Look-ups in named tables: a row name and a column name give one cell, copied from the table.

vibadi:
cols = savim, gen, bikot, noz, rog, mune, sarubon, tudi, zasak, sotifi
relof: [137, 84, 210, 185, 132, 140, 39, 133, 213, 142]
vinil: [81, 127, 143, 88, 171, 205, 93, 191, 116, 104]
betoda: [146, 217, 165, 161, 238, 138, 83, 137, 127, 125]
rotoduk: [126, 186, 125, 220, 147, 100, 72, 127, 47, 180]

What is the savim of relof in vibadi?
137
What is the sarubon of betoda in vibadi?
83
What is the rog of rotoduk in vibadi?
147
What is the noz of betoda in vibadi?
161
What is the sotifi of vinil in vibadi?
104
What is the gen of relof in vibadi?
84
What is the sotifi of betoda in vibadi?
125
What is the savim of betoda in vibadi?
146
What is the savim of rotoduk in vibadi?
126
What is the noz of vinil in vibadi?
88
What is the mune of vinil in vibadi?
205
What is the bikot of relof in vibadi?
210
What is the zasak of relof in vibadi?
213
What is the zasak of rotoduk in vibadi?
47
What is the bikot of rotoduk in vibadi?
125
What is the gen of rotoduk in vibadi?
186
What is the rog of betoda in vibadi?
238
What is the tudi of relof in vibadi?
133
What is the mune of betoda in vibadi?
138

dad.tsv
	dolo	tokape	toguzil	muzep	zev	nizazu
lagel	-7	-37	-48	-9	-68	-29
les	83	54	-71	84	-36	56
gat	-7	-41	-30	-2	-18	-3
lis	-70	-44	-33	24	36	40
til	-10	-6	-13	-37	-40	-42
dod	-78	-53	3	5	-34	55
simato	0	16	54	-82	-17	3
bodom	-25	-9	19	4	-6	-54
balobuk	-35	-22	-19	-9	-8	-8
tetuvis	-7	-28	-54	-13	-79	-42
ket	-53	-16	-7	-52	-36	-35
ner	-23	17	64	12	4	-77
sakeze	36	32	-48	39	-35	23

lis, zev => 36
simato, zev => -17
ket, nizazu => -35
dod, zev => -34
les, tokape => 54
sakeze, zev => -35
dod, nizazu => 55
dod, tokape => -53
bodom, nizazu => -54
dod, toguzil => 3
sakeze, muzep => 39
balobuk, tokape => -22
lis, muzep => 24
sakeze, tokape => 32
bodom, dolo => -25
bodom, tokape => -9

Table kupadu
fields: pifala, nerobel, zus, nekes, nif, bop
lagu: [39.73, -25.88, -74.98, 33.66, 0.95, 34.38]
lapu: [16.36, -70.10, -54.28, 20.65, -81.17, 48.49]
zulip: [41.27, -29.83, -74.37, 34.37, 0.46, 41.74]
kisuv: [15.20, -30.87, -49.55, 56.19, -13.90, 48.45]
lipub: [-10.22, -28.72, -26.03, 64.80, 12.07, 36.45]
tomokav: [-10.22, -15.06, -43.46, 60.70, -41.84, 25.05]
vun: [59.32, -15.14, -41.62, 20.65, 18.61, 25.05]
sev: [42.39, -5.79, -29.44, 55.60, -45.60, 68.48]
konef: [-1.02, -81.32, -47.68, 27.57, -93.89, 78.45]
fipef: [30.19, -56.89, -74.98, 31.82, -46.65, 77.71]
nebigur: [-2.69, -81.32, -42.46, 21.57, -93.89, 67.09]
lelar: [59.51, -7.05, -32.40, 42.03, 17.84, 45.86]

bop of lipub: 36.45
nekes of tomokav: 60.70
pifala of vun: 59.32
nekes of konef: 27.57
zus of fipef: -74.98
nerobel of lapu: -70.10
nif of lapu: -81.17
nekes of fipef: 31.82

vor:
columns: sagani, revav, vuv, bafubid, gifiza
godare: [17.96, 32.57, 77.18, 17.74, 37.08]
zugos: [29.58, 43.15, 52.35, 25.46, 46.89]
nota: [42.87, 37.59, 47.37, 31.82, 63.12]
dul: [53.81, 32.92, 44.58, 40.24, 25.32]
mip: [31.39, 50.05, 59.70, 49.15, 56.00]
kibide: [41.81, 86.35, 31.94, 54.20, 58.96]
zomumap: [31.88, 72.99, 47.51, 37.31, 61.48]
tiv: [72.17, 57.31, 25.08, 64.11, 29.46]
vemede: [30.62, 65.44, 50.65, 34.42, 51.77]

sagani of kibide = 41.81
vuv of godare = 77.18
vuv of nota = 47.37
gifiza of godare = 37.08
sagani of zomumap = 31.88
sagani of mip = 31.39
bafubid of mip = 49.15
revav of godare = 32.57
vuv of zugos = 52.35
revav of kibide = 86.35
revav of zugos = 43.15
gifiza of mip = 56.00
gifiza of dul = 25.32
revav of nota = 37.59
bafubid of vemede = 34.42
bafubid of nota = 31.82
Row with the largest sagani: tiv

